Each named turn below is shown by a few rows before and after it. Which turns, in which order, take the first row of each later pair to the second? The first pair is answered.
W:
[-10  66  -3  48 -38  41 -36  41   3 -20   0] => [-14  62   9  32 -15  50  -5  47 -34 -35  -7]
[ 9 62 25  5  8 45 -3  5  1 14 21] => [-47  42  10 -25  21  22  19  37  -8 -14   0]
[-20  16 -14  18 -54 -14   6 -24  51  48  24] => [ 17  33  23  11 -22  33  58 -27 -18  41  24]
P:
[-21  20  -5  23  -3   8   5  31 -12 -18   2] => [-35  -2   7   1   0  18  27   9   4   6   9]
[ 35   5 -23  17 -35 -22   9 -33 -12  23  36] => [ -9 -14 -34  13   6 -28 -33  46 -33 -24  -5]
[ -1  35 -25  25 -71  -3 -10 -22  60  35  19] => [-39  22 -35  27 -27 -12 -55  53  36 -19 -17]
U:
[ -4  25  -7   7  -6   0   2  30 -22 -25  -7] => [ 22  29   5  15  -2  14   3  12 -23 -13   2]
[ 44  41 -25   6 -26  -7  59 -43 -34   0  19] => [ 53  23 -33   8 -34 -36  32 -53  -4  14  23]
[-12  -9 -20  -8  -7 -41  37 -19  31   0   7] => [-21   6 -14 -14  -2 -30  54 -10  11 -10   9]

(2 to 3 turns a pair)
[  4 -19   8  20  47  24 -64  12   8  22  -4] => [ -8 -32  29 -21  61  41   4  -9 -13  36  -1] => P then W
[ -3 -19 -10  -5  28 -18  -8  21 -12 -22 -26] => [ 17 -22  12 -14  32   8  18 -12 -21   5 -13] => U then U then P
[ 22 -22  -2 -18  21 -11  18  -4 -39  -1  -2] => [ 29 -25 -20  -6  -6 -35   0 -20 -13  12   3] => U then W then P
[ 29 -14   5 -20  11  29  44  -5 -24   8  18] => [ 16 -41  -1 -16  38   5 -15  31 -20  -9  -2] => P then U then P
[ -5 -13  23   7  17  33 -41   8  17  12   6] => [-27 -13  17  -3  18  27 -36  23  19  -2  -3] => U then U
[-46 -55  -2 -43  32 -32  24  24   5 -18 -34] => [ 44  32 -27  12 -11 -47  31  15 -44 -37 -16] => P then W then P
[-10  -1  29 -16 -10   1  44 -16   6  18  18] => [-32  -1  15 -25  -2 -13  42  15  -7 -11   6] => P then W then P
[ 12  30   8   1   0 -19  30   8 -21 -17  -8] => [ -5  13   2 -10   1 -37  32  13 -16 -22 -13] => U then W
[  4   3   3  -6  -7 -10  35   4 -35  -1  -3] => [  4  -2 -10  -3 -17 -26  24  -4 -16   3   0] => U then W then P
[-54   3   3  -9  -5   6  19  22  22  -4  11] => [ -6  41   6  26 -13  21   5  29 -10 -22  14] => P then P then U
[ 28   8  -2   9  14  22  23  10 -69 -30  -9] => [ 35   2 -30  44 -30 -10 -53  -6  15   0  10] => W then W
[ 10 -25  19   9  37  17  -4  -9 -19   1   7] => [ 14 -15   8  10   1  -2  12 -41   4  21  23] => W then P
[  6  29 -29  24 -23 -26 -22  14  -6 -15  -3] => [ 39  34 -15  24 -14 -14 -16  -4 -18  -5   3] => W then U
[ 20  10 -10  12 -18   8 -14   1  -7   5  14] => [-25  -4  -6 -10   0  13  -3  27  -9  -8   0] => U then P then U
[ 51  -7  31  20  11   0 -40  -3  25  21   2] => [-29  -6   3  -5  14 -28 -28  49  29 -16 -25] => U then U
[-14  -4 -27   4 -36 -18  13 -39  42  -4   7] => [ 42  31 -11  35 -17  13  -3 -18 -21 -25   5] => P then W
[ 14 -33  -4 -10   3 -23 -34   4  29 -13  -4] => [ 35 -20  -7   1  -9 -25 -34  -2  29 -10   0] => P then P
[-17  34 -16  12 -27  -7 -16  -6  30  -7   4] => [-23  12  11  -1  17  22  -7  24 -19 -28 -15] => W then P
[  1 -44  -9  -9  -9 -46 -15 -20  23  14 -18] => [-33 -10   4 -19  11  -6  42  20 -28 -19 -29] => U then U
[ -1  -4  -8 -15   1 -52   2   7  -3  -6 -10] => [ -4 -12  -1  -7  15 -41 -24  12   8  -8 -14] => W then P
[ 29  30 -25  38 -21 -19 -29  20 -13 -11   9] => [  5   4 -17  -2  13 -27  16  32 -52 -35 -11] => W then U then W
[ 11  23  25  -9 -32  66  -2   0  16  41  11] => [ 40  37  20  -2 -12  57   2  24 -42   6  -6] => U then W then P
[-23 -39   2 -27  19  11  -6   8  -2   7  -6] => [ 14 -27  18  -8  15  32 -14 -10  -8  20   6] => W then W
[ 25   2   3   1   0  15  32  -3 -32 -14  24] => [ 38 -10   8  10  10  12  13  -4 -32 -10  22] => P then U
[  7  12  29   5 -23  36  42 -32   9  36  28] => [ 32  30  17  33   7  16  -9  36 -50 -25  -5] => U then P then W
[ 30   3   5  11 -10  -8 -18 -16  22  18   8] => [ 16   7  12  19   8   2 -39  20   9  -7  -5] => P then U then W
[ 13 -15  13  -9   9   9  15 -21 -16  12  -4] => [ -2 -13   9 -15  13   7  27 -10 -16   3  -9] => W then U then U
[-24  16  35  19  21  61 -31  19 -18  -7  -2] => [  2  -7  26  30   8  32 -68  -7  18  16   1] => U then U
[-34 -39  -5 -47  21 -10  42  18  -7  10 -13] => [ 32  21 -10  11  15  -4   1  44 -56 -17 -14] => P then P then U
[  0 -20 -19 -15   2 -33  -2 -22  15  -2  19] => [ 37  10  -9   2  11 -13   3 -21 -23  -8  20] => P then W
[ 15  31 -28  13  21  -3  65 -39  -4   4  25] => [-36  16 -52  -3  33 -40  45   9   4 -25   1] => W then P then P
[ 18  32 -32  42 -29 -19 -21   6  19  -7  -6] => [ -5  47 -28  35 -23  -8   4  27  -1 -23 -10] => U then U
[ 36  23 -14  12 -39 -24 -20 -34  20  11   3] => [ 12   4  -9  17  -6 -20 -69   9  13 -12 -18] => P then W then U
[-14  31 -15  28 -28   2 -32  16  41   6  -3] => [  8   8  21  -9  26  24  40  14 -43  -9 -14] => W then U then W
[  7 -11 -11   7  -7 -10 -21 -13  29  25   2] => [-21 -10 -14 -10  -9  -4  12  -7  31  21   2] => P then U then P
[-56 -13 -38 -25 -23 -64   5  22  -8 -40 -19] => [-48  11 -30 -14 -62 -42  24 -17  30  -2  15] => U then P then W
[ 15 -22  12   2   2  -5 -11 -28  32  19   7] => [ 25 -25  26   8  24  10 -25 -12   9  10   1] => P then P then W
[ 62 -65  17  13 -14 -51 -57 -21   0  27   7] => [ 39 -88  29 -10  -2 -48 -44 -23  10  32   1] => P then P
[ 39 -11  -4 -14 -15 -16  43 -38 -24  25   7] => [-17 -13 -28 -32 -12 -45  44  -1 -12  -4 -11] => U then U then U
[ 48 -15   3  -1  -7 -21   5 -47  11  32  16] => [  5 -40 -11 -30  10 -51  19 -26   7  16   0] => W then U then W
[ 60 -32  -7  21   7 -11 -57 -21 -13   4   3] => [ 23 -37  -3 -11  38 -11  -9  14 -59 -31 -23] => U then W then W
[-64 -17   9 -39 -17  14  20 -16  50  24  21] => [-39 -11  12 -15 -29  16  -6 -32  62  36  26] => W then U
[-38 -28 -24 -28  -2 -24  15  -9  25   2   1] => [ -8  16 -31  21 -26 -17 -34   8  31  -6  11] => U then W then P
[ 22  10 -16  17 -17  18 -39 -25   8  22  28] => [ 10  -2   1  13  19  33 -53   8 -21   4   7] => P then W
[-30 -50  -8 -21   7 -27 -20   6  27  15 -20] => [ 41   2  35  12  10  44   2 -16 -20  25   3] => U then W then W
[ 14 -46  12   2  19  -5 -17 -18  16  21  12] => [ 31 -40  11   6  30 -11  -5  -3 -21   2   3] => P then W then U
[ 29   4  11  15  12  11  13  -9 -50  -5  28] => [ 21  -9   3  37  -2   2 -47  -6   3   6  28] => P then W then W
[-38  19 -24  -5 -23   3  -7  16  17 -18  -1] => [  3  29  -3   3 -34  27   2 -27  18  10  19] => P then W
[ -1 -18 -38   1  -4 -37 -15   2  -4 -23 -17] => [  4  10 -15   3   9  11  18   8 -45 -32 -14] => U then U
[ 10   8  13  28  -2  17 -38  28   5  35  -4] => [-16 -19  16  -7  27   8   0  43 -23  12 -22] => W then U then W
[ 21 -24  13 -32  16   8  -8 -30   8  48  33] => [ 25   2 -23   4  14 -29 -63  23  -4  13  15] => P then U
[ 40   0 -22   7 -28 -42  -3 -34  10  17   6] => [-23 -27   3 -43   4 -15  51 -29   6  12  -2] => P then U then P
[ 39   4  15  19  12  32 -35  24 -28  13 -14] => [ 11 -30  11 -26  -2  11  26 -26  13  51   1] => W then P then U
[ 12 -34 -38  -1 -15 -58  25 -30  -6 -12 -11] => [ 46 -13 -19  13   0 -35  27 -25 -44 -24  -6] => P then W then W
[-17 -45  23   1  31   6 -30   0   1  19 -22] => [  5 -31  38  15  30  29 -27  -7 -12  23 -10] => U then W then W
[-14   8   0  -6  33   1 -16  29   4  -7   5] => [20 30  5 14 20 17  1  6 -6  4 21] => U then P then P
[-20  11   1 -18 -12 -29  14   4  -3  -2 -17] => [-13   8   2  -2  -8 -32 -27  20   4  -6 -16] => W then P
[  8 -26 -30 -13  17 -62   4   4 -27 -41 -40] => [ 63 -21 -19  11   7 -52 -26 -30 -13 -15 -24] => W then W then U
[ 13  -9   6   4 -11   8  -2  12 -42 -26  15] => [  8 -33  19  -8  -1  16   7  -9 -28  -7  18] => P then U
[-50   2 -24 -18 -27 -31  -7 -18  53  15 -12] => [-37  48   8 -20  -8  32  52  -8 -10  -2  -2] => U then U
[ 48  18  18 -13 -12   3  26 -28 -57  -4  -7] => [-15 -17 -31 -28 -28 -71 -11   1  -6 -18 -28] => U then U then U
[ 60  25  19  35  25  10   9  16 -63 -10  -7] => [ 47 -21 -20  37   6 -55 -52   3   6   7  -7] => U then U
[-29  36 -22 -11  -2 -23  38 -38 -13  -2  28] => [-46  24 -15 -12  41  -7  19   4 -37 -26   7] => P then U then P
[-44  23  32 -10  23  59  10  61 -31 -25   4] => [ 21   8  43  -4 -21  50  16 -43  22  48  49] => P then U
[-25  -5 -33 -19  15 -34 -30  17 -11 -12 -26] => [ 13  -5 -10 -20 -10 -14  11 -51   5  42   4] => P then W
[ 2 12 25  1 -4 19 21  2  0 11 28] => [-20 -21  22 -11  16   5  -4  12  15   8  18] => U then P then P
[ 16   9 -12  24 -30 -27 -55  21   6   4 -14] => [ 17  -4   1   4 -46 -14 -12 -33  31  41   7] => P then P
[ -7   7 -25  -2  -1 -28   2  13 -25 -19 -17] => [  6   4 -29  16 -13 -27 -29   5   3  -5  -8] => P then W then P
